In the rows, zero is written as 128.
The rows below come in pairs that one turn or mirror swaps. Which row does each named row swap with?
gonab: [106 111 113 167 125 119  85 139 133 125 134 108 108 129 157 117 143]
roto: [118  96 146 153 136 104 110 118 144 142 147 125 132 113 172 113 134]
mafo: [117 108  92 154 122 102 130 144 145 142 112 114 127 135 120 146 129]
zigel: [101  65 130 138 143 115 116 127 123 152 125 126 124 119 126 123 119]
gagi: [111  84 108 113 129 138 123 117 145 151 140 128 102 158 122 118 118]
Gete: [117 120 143 162  91 108 128 107 149 117 147 122 118 174 144 129 103]
tofed: [115 100 138 139 129 101 121 133 143  82 150 131 118 141 150 106 141]
Suko: [111 143 119 144 104 112 112 107 148 126 139 115 117 161 140 125  84]
bogum: [122 114 150 152  94  92 121 116 149 112 147 129 122 177 149 134 103]
ved: [115  87 144 144 135  87 103 116 155 142 144 131 129 129 171 123 139]
pab: [118 133 131 159  94 107 121 105 153 119 145 116 122 168 140 131  96]
buta: [141 107 110 151 109 130 114 129 131 124  86 126 138 138 123 125 119]
Vol: [111 108 137 147 144 115 102 120 144 145 153 121 124 120 174 108 132]
tikad: [128 117 127 143 109 142 114 123 128 152 115 161  96 156 130 117 110]
zep: [ 95 129 127 120 105 110 118 104 137 131 130 111 123 147 134 107  84]
mub: [114 109 140 147  94  91 123 109 156 112 145 128 123 180 146 140 112]
gen: [124 102 140 148 137  88 120 141 129 100 141 125 110 118 146 119 143]
vumus: [112  99 115 122 130 129 114 128 101 154 115 142 108 150 145 100 122]
gage: [140 111 114 149 141 129 119 126 116 123 112 130 149 125 127 122 124]
peked: [112 110 137 150  97  66 113 106 144 134 136 148 107 131 133 108 110]
Dibez: [106 104 148 140  96  87 119 113 136 115 145 123 117 180 145 138 121]
Kig: [106  88 128 155 104 122 133 139 139 115 110 119 105 165 115 144 106]
Bos: [134 118 128 147 113 138 118 126 137 140 117 169  87 151 129 115 112]
Benu: [110 100  95 145 118  99 122 156 152 128 110 114 135 139 118 130 125]
ladi: [140 114 118 149 142 120 126 119 118 119 122 139 150 122 117 118 122]
dal: [136 118 112 151 139 131 122 130 120 120 110 135 151 127 124 120 120]
gud: [ 97 114 109 164 118 122  93 140 128 124 127 107  98 137 155 123 137]
ridu: [117  82 126 150  87  85  99 135 147 123 102 121 121 143 145 136 122]
Gole: [128  90 137 150 113 132 139 135 148 124 127 142 112 183 120 136 112]
lof: [116 108 152 134  90  95 119 106 149 124 144 141  97 139 113 112 107]
kofe: [125 122 144 150  91  98 114 117 150 122 149 119 126 178 147 130 102]
Vopob: [129 115 123 147 115 144 114 120 125 150 115 164  94 155 129 112 110]
rolov: [126  87 150 148 134  91  98 118 146 139 148 134 131 126 171 118 131]
sanep: [114  99 119 132 125 136 116 128 100 155 118 152 114 156 137 108 120]
Serig: [129 111 104 149  92 130 107 131 135 120  91 121 139 144 119 123 124]
Pepa: [107 120 122 157 144 118  86 126 146 139 146 117 122 123 160 111 137]
zik: [105  78 100 119 123 120 112 125 134 150 139 133  96 160 129 109 112]
bipa: [124  93 145 131 140 130 139 131 152 143 140 152 124 177 140 107 117]
tugan: [103  92  96 146 129  95 121 160 152 123 116 111 136 140 131 124 125]
Nogup: [142 103 104 158 103 105 128 123 150  99 146 145 124 171 139 123 104]
kanil: [ 96  74 142 115 123  97 110 126 115 128 135 128 126 170 145 111 127]
zef: [128  96 141 146 136 100  96 124 146 145 151 119 130 125 177 112 131]
nepo: [121 112 133 149 114 133 108 135 150 111 125 161  82 147 122 115 116]
kati: [ 98  74 103 123 110 110 109 123 143 147 139 134 101 164 125 107 102]
lok: [115  81 149 137 120  87  97 116 154 135 129 123 126 120 164 125 138]
Lupo: [133  70 124 151 141 103 127 125 130 158 125 144 136 117 134 130 118]
rar: [121 100 131 143 142  93 115 130 154 157 138 161 133 134 148  90 128]
vomem: [146  86 106 176 112  97 123 125 142 139 130 143 138 130 135 142 114]
fip: [121 114 124 147 148  95 123 117 112 118 128 142 135 113 111 112 111]
votud: [ 88 118 127 121 109 117 111 104 137 138 124 104 129 140 131 109  89]

Serig pairs with vumus
votud pairs with gud
kati pairs with tugan
Nogup pairs with rar
zik pairs with Benu

The rows below come in pairs that one turn or mirror swaps. Which row does each named row swap with?
dugep: [167 115 124 137 142 134 128 126 129 126 112 125 121 145 133 126 120 123
 153  97 143 149 118 142 111 107 162 109 136 162]
surav: [110 117 130 115 115 145 119 123 129 108 179 121 138 159 111 144 126  98
 133 119 146 111 119 118 119 122 143 117 156 111]
bipuv: [109 115 151  95 130 139 126 150 121 121 145 120 120 132 117 125 136 114
 127 116 127 112 145 120 103 118 132  77 113 119]
lazu: [160  92 127 129 123 143 118 136 140 149 121 140 123 138 153 123 119 125
 155 123 106 119  86 146 109 125 165 113  93 130]
Sama: [123 104 150  97 118 123 149 133 121 148 132 129 109 143 143 130 126 123
 128 114 109 141 131 123  97 122 154  93 135 118]
pim: [133 120  94 131 108 165 124 114 145 122 103 128 106 124 165 142 134 113
 140 110 149 125 130 116 124  97 142 159 111 104]
Fugus: [139 128 137 150 145 144 153 122 134 120 112 134 113 144 168 113 135 145
 131 121 148 105 122 130 110 111 148 156 136 126]
Zolir: [116 125 104 125  99 147  92 128 143 138 141 128 130 128 105 142 120 115
 113 127 159 111 137 131 146  93 134 108 101 122]
kugu: [141 115 146 134 101 144 110 135 144 118 158 140 129 142 120 145 126 101
 127  98 128 108 128 156 113 142 139  83 119 128]
Lim: [122 137 106 128 152 142 114 116 110 146 120 134 112 179 141 126 114 116
 129 132 113 135 112 106 125 100 160 137 104 135]
lom: [140  87 131 143 129 147 119 120 132 109 131 145 118 125  89 119 131 131
 112 125 113 131 131 126 136 121 144 124 117 135]
sataf: [122 110 126 100 142 141 123 137 141 137 115  91 127 152 148 133 126 110
 145 124 136 110 105 139 119 128 154 158 146  93]
Bukeb: [164 119 118 118 107 148 129 117 130 113 152 167  95 138 138 138 127 120
 144 135 147 123 127 147  86 120 149 116 113 150]
lonep: [119 156 119 131 147 149  98 116 110 120 128 133 123 136 137 129 115 103
 139 132 131 134 111 122 130 164 128 141 121 135]
mas: [115 134 111 105 131 130 105 105 133 139 100 113 134 129 132 106 123 119
 147 129 169 114 127 115 130  92 144 114 107 106]
lofet: [115 137 121 124 110 133 115 128 126 128 158 132 122 123 100 147 127  93
 119 109 158 103 124 124 139 130 112 129 127 123]
vof: [107 107 124 117 145 175 145 132 156 132  90 146 121 142 127 137 148 130
 131 137 139 132 131 148 130 130 144 124 121 148]
duni: [141 137 110 109 103 134 120  95 133 152 137 127 119 132 103 126 122 123
 132 145 149  98 111 108 111 119 172 119 141  96]
Lami: [140 120 123 125 134 155 128 128 138 103 123 136 139 142 126 129 128 116
 131 114 132  98 109 127  56 122 143  95 119 104]
Sakad: [126 115 128 108 111 148 135 108 168 158 116 129  88 174 146 139 123 126
 127 119 142 127 127 136 138 138 174 138 126 129]
tuze: [111 126 143 127 110 156 136 120 148 109 162 131 122 137 118 149 146 116
 105 102 145 101 145 137 115 106 136 126 141 125]
vilu: [136 100 121 115 138 152 119 125 130 106 143 141 108 135 128 141 137 107
 105 103 131  95 100 122 115 122 146 176 126 123]
Guzu: [114 132 123 108 110 160 126 128 146  89 121  90 125 131 118 143 132 108
  96 105 124 118 121 116 122 125 148 140 114 117]
Pobet: [112 120 131 122 122 133 139 146 128 152 136 105 113 135 162 140 131 109
 148 149 133 138 106 133 147 140 142 117 140 143]
Golur: [152 138 127 122 105 152 111 134 134 146 146 127 132 134 192 134 127 122
 103 111 143  99 113 122 100 126 155 118 117 122]
Guzap: [152 159 133 108 138 137 113 123 136 113 123 102 128 141 143 124 132 113
 148 151 130 155 114 135 136 126 151 130  92 117]
Gis: [137 110  88 125 112 146 120 130 136 112 109 136 131 122 150 133 152 126
 147 122 126 114 103 124 114  77 125 110 110 120]
lirul: [137  90 123  93 134 131 108 103 117 153 116 121 102 135 104 123 135 109
 129 127 128 139 128 150 127 114 140 146 131 140]
giva: [125 164 121 117 130 143 115 127 138 142 150 138  84 140 181 126 132 116
 113 128 151 120 125 126 123 118 144 124 110 131]
tob: [124 106 123  89 116 150 123 117 133 115 136 156 178 143 126 125 132 122
 147 131 126 146 135 129 125 121 142 139 117 124]
suku: [135  89 122 132 121 144 122 130 131 168 164 109 142 146 178 125 131 118
 140 115 154 116 119 134 116 124 149 128 113 126]
Tir: [125 112 148 144 140 146 110 135 142 120 111 136 120 111 123 134 143 120
 155 120 130  93 135 146 105 128 137  83 116 121]
geku: [136 125 144 114 151 165 122 129 126 130 129 142 112 163 132 121 127 105
 129  97 104 122 103 122 115 142 191 139 111 139]
Nuvev: [118 121 121 117 114 187 117 114 143 131  90 149 104 132 120 126 132 136
 141  98 135 107 142 139 131 131 166 132 107 117]
tevip: [120 113 135  95 135 157 136 132 136 129 142 121 131 149  98 141 145 110
 120 135 128 138 107 121 118 163 177 114 122 132]
feve: [ 77 132 122 127 125 149 122 116 141 129 131 136 115 134 180 142 123 137
 120 129 154 123 108 144 107 120 138 122 142 115]
libi: [138 128 120 147 101 151  98 103 138 131 126 149 138 133 172 117 117 125
 139 153 154 122  98 142 115 114 158 132 120 117]
vova: [124 141 123 140 115 139  90 102 119 145 118 115 106 151 144 134 120 115
 129 153 137 133 106 118 120 146 164 155 107 112]
zib: [133 112 141 120 109 153  85 137 149 129 127 133 122 147 122 147 135 122
 133 120 131 115 145 136 127 114 140  73  99 110]
Bup: [125 116 119 124 130 141 120 130 125 122 158 143 117 131 108 164 114 111
 123  96 132 113 108 146 158 131 131 105 105 134]
Bunez: [145 147 124  82 124 130 121 117 137 130 164 147 123 128 143 135 129 113
 142 124 157 112 123 130  78 113 154 121 113 103]
Tinol: [135  91 127 132 111 152 131 122 117 124 145  85 152 137 145 133 134 120
 151  95 149 126 124 129 111 125 158 119 116 114]
Nem: [112 114 123 118 115 156 138 105 143 114 108 127 133 163 123 143 135 137
 109 107 149 109 122 123 105  87 170 139 132 143]
fosun: [139 119 128 111 128 134 139 118 111 141 124 128  92 113 144 131 159 122
 157 118 139 105 112 115 107 158 135 140 118 108]
bomet: [126 110 120 146 122 148 144 124 115 115 140 126 113 131 126 149 130 123
 126 133 109 117 121 119  80  81 172 126 126 109]
Dof: [114 137 115 109 133 143 124 111 113 136 132 103 113 149 172 145 126 119
 138 148 166 134 116 135 124 139 153 132 115  93]
Bise: [136 112  97 101 127 137 106 127 131 148 122 121 135 104 139 140 134 118
 160 138 138 135 117 125 130 112 150  97  83 116]
zin: [139 130 131 101  99 153 132 122 143 116 125 173  98 123 110 140 130 112
 115 110 142 147 134 116 119 119 162 126 109 148]
rezo: [116 109 121 141 129 155 122 135 142 144  81 110 137 143 107 145 131 107
 122 126 129 116 122 139  90 125 153 145 128 109]
kasa: [150 113 120 135 140 160  81  95 154 135 127 160 120 141 145 133 146 120
 126 118 125 122 104 143 111 141 167 133 100 120]
bunu: [ 82 137 125 121 128 153 118 117 138 144 141 140 108 146 179 127 129 117
 140 150 144 136 123 126 148 124 139 129 123 132]
Sev: [151 109 122 126 137 155 129 123 136 129 119 109  72 135 133 148 138 120
 118 114 103 140 129 143 122 121 145 147 111 147]
nagir: [122 120 126  91 129 133 124 130 107 134 140 119 150 131 123 106 114 121
 115 124 124 133 101 120 122 116 152  80  99 115]
ked: [142 144 130 111 132 151 124 133 136 120  84 153 139 122 133 149 123 120
 117 125 124  80 118 144 107 120 145 120 106 116]
Vuri: [153 151 126 115 125 134 130 113 129 149 174 136 105 123 122 119 130 104
 118 141 134 135 128 137 108 128 156 139  85 120]
zapif: [121 155 122 145 112 151 116 128 125 143 127 111 116 129  83 125 129 120
 135 120 148 119 115 148  92 116 148 144 122 141]
kib: [133 116 129 153 129 144 123 119 129 123 134 104  83 138 137 133 123 109
 167 125 140 128 116 126 151 125 155 150 144 128]
pidib: [153 104 123 135 139 135 116 118 139 137 154 160 156 137 176 132 121 114
 113 123 117 106 112 133 103 121 155 127 117 133]
vevit: [138 123 133 130 124 137 130 115 122 160 155 106 114 148 146 120 125 124
 150 123 162 119 115 158  91 128 149 116 109  87]
godi: [121 139 123 109 140 164 157 103 104 120 131 114 131 148 134 129 168 115
 123 129 142 113 121 126 105 103 163 147 114 126]
nesom: [112 136 124 128 119 136 156 124 138 114 133 138 142 143 111 138 127 110
 106 141 131 144 121 106 124 112 149 128 159 136]
kif: [161 153 129 127 126 142 120 124 128 116 128 156 114 125 109 131 133 105
 129 123 120 110 113 128 134 120 122  92 113 103]
moni: [ 99 149 129 134 112 139 117 117 133 157 130 160 139 148 109 145 132 118
 144 139 129 104 102 125 134 116 141 145 136 107]
sagum: [131 183 129 114 121 148 122 123 136 137 121 136 141 151  92 128 130 116
 129 114 121 117 122 126 137 120 147 124 130 115]
tezo: [123 138 126  83 108 136 116 126 132 141 157 129 134 126  90 135 132 116
 121 111 135 130 109 141 144 122 155 108 130 109]
podur: [120  93 128 128 130 141 121 119 130 137 120 119  95 138 181 137 126 120
 115 123 135 129 130 127 158 124 141 124 120 153]
Gulan: [114 109 124 141 113 145 118 129 136 133 122 122 131 141 201 131 128 115
 128 124 124  99 106 127 120 125 149  97 125 116]
Fef: [140 124 128 116 115 142 118 125 138 119 107 152 121 143 149 139 136 112
  79 101 132 133 116 128 106 133 147 165 101 116]

Tir pairs with pidib
Sama pairs with Tinol
Golur pairs with zib
tezo pairs with Dof
Lami pairs with lazu
zin pairs with pim
ked pairs with kasa

